[[128 151 135 136 100 124 120 154 117 102 151 111 145]
 [154 111 127 148 116 142 115 141 101 146 133 126 151]
 [121 141 101 133 127 127 146 143 114 134 114 136 119]
 [119 107 140 114 119 104 103 100 121 101 137 149 108]
 [127 102 128 140 137 149 125 126 135 156 120 120 109]
 [124 111 147 102 148 108 124 144 150 139 110 110 142]]
->
[[124 111 147 102 148 108 124 144 150 139 110 110 142]
 [127 102 128 140 137 149 125 126 135 156 120 120 109]
 [119 107 140 114 119 104 103 100 121 101 137 149 108]
 [121 141 101 133 127 127 146 143 114 134 114 136 119]
 [154 111 127 148 116 142 115 141 101 146 133 126 151]
 [128 151 135 136 100 124 120 154 117 102 151 111 145]]

[[124 133 129 132 135 124 115 118 122]
 [123 106 126 146 110 112 125 136 118]
 [107 152 121 129 110 136 144 129 130]
 [136 138 149 114 125 125 135 105 148]
 [133 127 129 130 135 129 119 126 120]
 [145 117 134 120 122 142 114 141 138]
 [117 128 133 120 152 143 132 152 124]]
->
[[117 128 133 120 152 143 132 152 124]
 [145 117 134 120 122 142 114 141 138]
 [133 127 129 130 135 129 119 126 120]
 [136 138 149 114 125 125 135 105 148]
 [107 152 121 129 110 136 144 129 130]
 [123 106 126 146 110 112 125 136 118]
 [124 133 129 132 135 124 115 118 122]]

[[139 121 134 143 139]
 [116 140 102 109 129]
 [128 128 130 129 127]
 [121 133 120 131 131]
 [134 128 124 133 132]
 [126 145 107 126 120]
 [115 133 128 144 135]]
->
[[115 133 128 144 135]
 [126 145 107 126 120]
 [134 128 124 133 132]
 [121 133 120 131 131]
 [128 128 130 129 127]
 [116 140 102 109 129]
 [139 121 134 143 139]]

[[133 118 127 144 120 136 113 104]
 [130 119 114 132 127 114 138 122]
 [130 132 139 124 120 128 130 144]
 [131 117 119 139 130 133 117 108]
 [134 120 130 144 112 134 119 123]
 [131 120 125 139 137 136 114 110]
 [130 127 131 124 131 115 139 112]
 [127 125 115 112 135 115 146 125]]
->
[[127 125 115 112 135 115 146 125]
 [130 127 131 124 131 115 139 112]
 [131 120 125 139 137 136 114 110]
 [134 120 130 144 112 134 119 123]
 [131 117 119 139 130 133 117 108]
 [130 132 139 124 120 128 130 144]
 [130 119 114 132 127 114 138 122]
 [133 118 127 144 120 136 113 104]]

[[125 113 129 123 119 119 113 145]
 [132 139 147 132 105 131 120 137]
 [117 136 130 122 139 141 128 114]
 [109 107 110 118 110 107 117 118]]
->
[[109 107 110 118 110 107 117 118]
 [117 136 130 122 139 141 128 114]
 [132 139 147 132 105 131 120 137]
 [125 113 129 123 119 119 113 145]]

[[136 151 126]
 [150 102 114]
 [106 123 122]
 [116 121 122]]
->
[[116 121 122]
 [106 123 122]
 [150 102 114]
 [136 151 126]]
---
[[127 130 127 111]
 [150 128 127 128]]
->
[[150 128 127 128]]

[[128 121 128 126 125 122 118 128]
 [137 119 128 122 133 118 117 114]
 [133 152 125 115 132 131 136 118]
 [126 129 144 110 126 112 125 135]
 [126 132 129 128 105 113 136 110]
 [143 128 134 117 145 138 120 142]]
->
[[137 119 128 122 133 118 117 114]
 [126 129 144 110 126 112 125 135]
 [143 128 134 117 145 138 120 142]]

[[132 139 151 135 141 129 151 116 125 124 125 136 136]
 [121 137 148 138 138 127 101 125 134 126 133 131 121]
 [146 144 144 138 135 125 149 139 126 114 127 134 129]
 [125 124 127 119 120 122 156 139 130 143 111 118 119]]
->
[[121 137 148 138 138 127 101 125 134 126 133 131 121]
 [125 124 127 119 120 122 156 139 130 143 111 118 119]]

[[152 122 129 107 117 136 144 139 115 122 127]
 [157 122 129 104 112 131 144 139 120 122 127]]
->
[[157 122 129 104 112 131 144 139 120 122 127]]

[[118 118 140]
 [137 148 154]
 [144 125 117]
 [134 123 128]]
->
[[137 148 154]
 [134 123 128]]

[[137 140 140 105 129 135 126 121 116 124 109 136 109 131]
 [138 150 132 121 126 132 134 113 111 146 116 142 120 147]
 [139 128 121 133 119 118 123 126 118 107 140 136 112 109]
 [143 138 108 149 120 123 133 114 114 140 131 128 133 119]
 [140 140 140 100 126 137 133 115 116 149 104 105 138 121]
 [132 118 136 125 119 117 135 125 135 140 153 144 123 143]]
->
[[138 150 132 121 126 132 134 113 111 146 116 142 120 147]
 [143 138 108 149 120 123 133 114 114 140 131 128 133 119]
 [132 118 136 125 119 117 135 125 135 140 153 144 123 143]]

[[125 131 128 126 136 135]
 [125 131 124 131 133 125]
 [130 123 128 130 130 125]
 [122 128 131 121 130 141]
 [108 131 145 119 107 123]
 [149 119 136 115 131 133]
 [130 132 118 151 140 125]
 [121 105 128 138 128 148]
 [118 105 126 144 116 144]
 [124 139 124 115 139 109]
 [127 134 124 140 140 131]]
->
[[125 131 124 131 133 125]
 [122 128 131 121 130 141]
 [149 119 136 115 131 133]
 [121 105 128 138 128 148]
 [124 139 124 115 139 109]]

[[123 114 106 138 129 135 124]
 [129 130 103 101 139 101  99]
 [129 139 123 104 105 137 110]
 [127 134 126 119 138 111 135]]
->
[[129 130 103 101 139 101  99]
 [127 134 126 119 138 111 135]]

[[105 137]
 [128 120]
 [123 135]
 [121 145]
 [138 120]
 [136 126]
 [130 125]
 [140 112]
 [128 113]
 [139 120]]
->
[[128 120]
 [121 145]
 [136 126]
 [140 112]
 [139 120]]
---
[[138 139 120 137 139 109 133 130 140 121 115 146 110]
 [101 115 139 130 125 149 135 108 139 137 150 110 137]
 [106 141 114 123 138 101 136 149 129 114 103 143 124]]
->
[[101 115 139 130 125 149 135 108 139 137 150 110 137]]

[[124 112]
 [124 124]
 [130 134]
 [127 138]
 [114 141]
 [121 141]
 [118 131]
 [153 132]
 [127 123]
 [116 136]
 [125 131]]
->
[[124 124]
 [127 138]
 [121 141]
 [153 132]
 [116 136]]

[[116 148 123 131 107 125]
 [132 137 107 101 127 154]
 [147 117 147 112 108 135]
 [124 147 138 130 100 123]]
->
[[132 137 107 101 127 154]
 [124 147 138 130 100 123]]

[[137 117 122 143 138 112 139 110 117 112 134 131]
 [129 120 118 133 139 115 128 117 127 122 129 127]
 [131 146 143 132 124 151 128 147 119 127 127 138]
 [137 124 138 128 110 139 136 137 142 144 143 130]]
->
[[129 120 118 133 139 115 128 117 127 122 129 127]
 [137 124 138 128 110 139 136 137 142 144 143 130]]

[[132 156]
 [126 126]
 [128 134]
 [127 127]
 [128 119]
 [132 119]
 [133 125]]
->
[[126 126]
 [127 127]
 [132 119]]

[[119 133 130 126 127 133 126]
 [145 153 131 129 121 121 124]]
->
[[145 153 131 129 121 121 124]]
